In the rows, zero is written as 128.
Each path below is one point turned by a fixed rotation once a step. After each direction that follows a path, write how fast that rotation turns it, in degrees per step (0 if it stays still).
Each turn is a multiple of 5 degrees from 10 to 175, or 0.
Each row of a path follows its step; steps can be skipped.

step 0: [136 119 132 116 129 123 130 131 132 130 124 126 120 133 129 120 128 130
 132 135 121 139 139 117 136 131 106 126 132 125 119 131 127 120 132 127
 134]
step 1: [131 139 126 137 119 134 132 128 114 133 121 128 131 135 128 126 117 115
 129 132 124 114 130 130 124 110 129 119 130 121 136 128 132 123 128 135
 122]
step 2: [135 120 148 136 139 121 121 137 131 129 132 126 133 127 117 131 133 131
 133 123 130 125 134 126 139 134 122 127 115 133 136 123 130 130 122 119
 122]
step 3: [112 136 126 124 122 134 130 138 131 140 139 124 121 127 136 126 124 118
 126 135 138 116 126 119 125 132 120 127 139 131 128 134 127 136 128 122
 133]
step 5: [121 134 136 139 133 123 128 119 131 136 114 122 132 138 129 126 125 118
 134 136 125 132 122 115 123 125 122 130 137 132 139 118 134 128 136 132
 124]
step 6: [135 124 126 124 131 125 135 145 129 141 135 128 127 138 131 127 135 132
 134 119 120 124 139 130 145 119 124 128 127 127 124 132 134 127 118 126
 121]
step 7: [125 128 140 131 112 137 120 126 118 125 127 131 125 130 120 121 115 119
 134 139 140 122 125 123 138 134 121 125 128 121 133 133 128 127 127 127
 136]
step 9: [128 132 126 125 139 123 126 130 138 136 132 127 129 141 123 116 124 115
 129 132 136 136 128 124 125 128 115 118 128 128 126 127 128 134 144 113
 128]
step 10: [123 133 131 139 119 120 137 137 117 136 131 129 121 138 143 133 136 117
 130 131 125 128 127 130 131 127 138 136 117 120 130 134 132 125 120 134
 121]
Speeds:
[128 130 126 127 129 126 127 133 125 128 126 124 128 130 131 130 129 132
 128 129 127 126 129 131 127 124 133 126 130 127 130 128 125 129 126 127
 129]	160
[131 127 129 132 134 132 129 127 128 131 130 130 131 131 129 130 130 127
 126 130 131 129 130 128 130 127 130 128 129 125 128 128 127 130 130 131
 126]	90
[127 125 130 133 127 125 127 125 128 127 125 128 128 129 128 125 127 126
 124 130 129 127 128 131 129 130 132 127 127 129 129 129 128 124 123 127
 128]	125
[132 124 128 127 131 129 130 132 127 126 129 127 129 126 131 130 128 127
 129 128 125 132 131 128 128 129 128 131 123 131 128 129 129 126 125 127
 129]	170

step 0: [129 140 121 130 126 118 115 120 122 125 127 124 121 124 133 128 138 137
 124 133 120 132 130 125 121 123 123 138 136 125 133 125 129 126 126 124
 127]
step 1: [127 139 131 122 128 115 116 129 122 124 118 121 124 133 131 120 131 132
 123 131 120 131 129 128 123 130 125 125 127 125 135 129 121 133 120 142
 134]
step 2: [125 131 131 138 124 115 120 137 129 128 115 120 134 126 127 129 142 130
 133 131 122 124 126 124 117 124 125 133 130 129 135 127 119 120 126 132
 131]
step 3: [124 130 130 135 136 114 121 127 119 121 122 131 135 139 123 132 129 125
 131 127 135 119 123 130 123 128 126 132 131 128 143 128 129 128 119 136
 136]
step 4: [138 133 131 133 132 127 125 132 123 130 125 131 131 133 119 129 131 129
 131 130 125 126 125 134 118 126 136 132 131 132 142 120 129 110 132 136
 137]
step 5: [129 126 123 126 137 132 133 130 117 130 113 134 126 139 125 126 133 123
 120 129 137 118 128 128 123 125 129 129 132 126 129 127 124 117 129 136
 140]
step 6: [140 126 124 133 134 132 123 124 123 122 124 143 124 129 123 120 137 134
 128 128 131 124 121 121 128 120 131 127 129 131 128 125 122 115 127 120
 137]
step 10: [136 126 125 120 129 122 112 135 135 126 115 125 128 120 124 122 142 124
 132 128 117 134 127 129 125 134 134 125 125 124 131 127 129 128 132 125
 129]
step 11: [121 127 117 123 133 124 112 132 134 120 118 126 134 128 132 132 139 115
 126 129 132 126 128 131 122 129 124 130 132 121 135 135 132 131 123 126
 131]
Speeds:
[128 126 132 129 131 122 128 130 126 128 127 127 131 131 126 128 127 127
 131 126 125 127 129 128 128 131 128 129 126 129 128 130 128 129 132 127
 123]	55
[126 127 125 128 123 122 128 131 130 127 129 127 126 128 128 129 131 128
 131 130 128 129 127 129 125 131 127 126 125 127 131 129 131 130 127 130
 129]	40
[126 124 123 130 128 125 129 125 126 126 128 129 128 129 130 131 130 130
 128 126 132 125 127 125 128 126 126 132 131 127 126 129 129 129 128 125
 127]	125
[124 132 127 127 131 128 128 129 127 129 129 131 130 130 130 127 125 122
 126 131 131 129 129 128 125 129 124 128 128 128 125 131 128 128 126 130
 127]	175
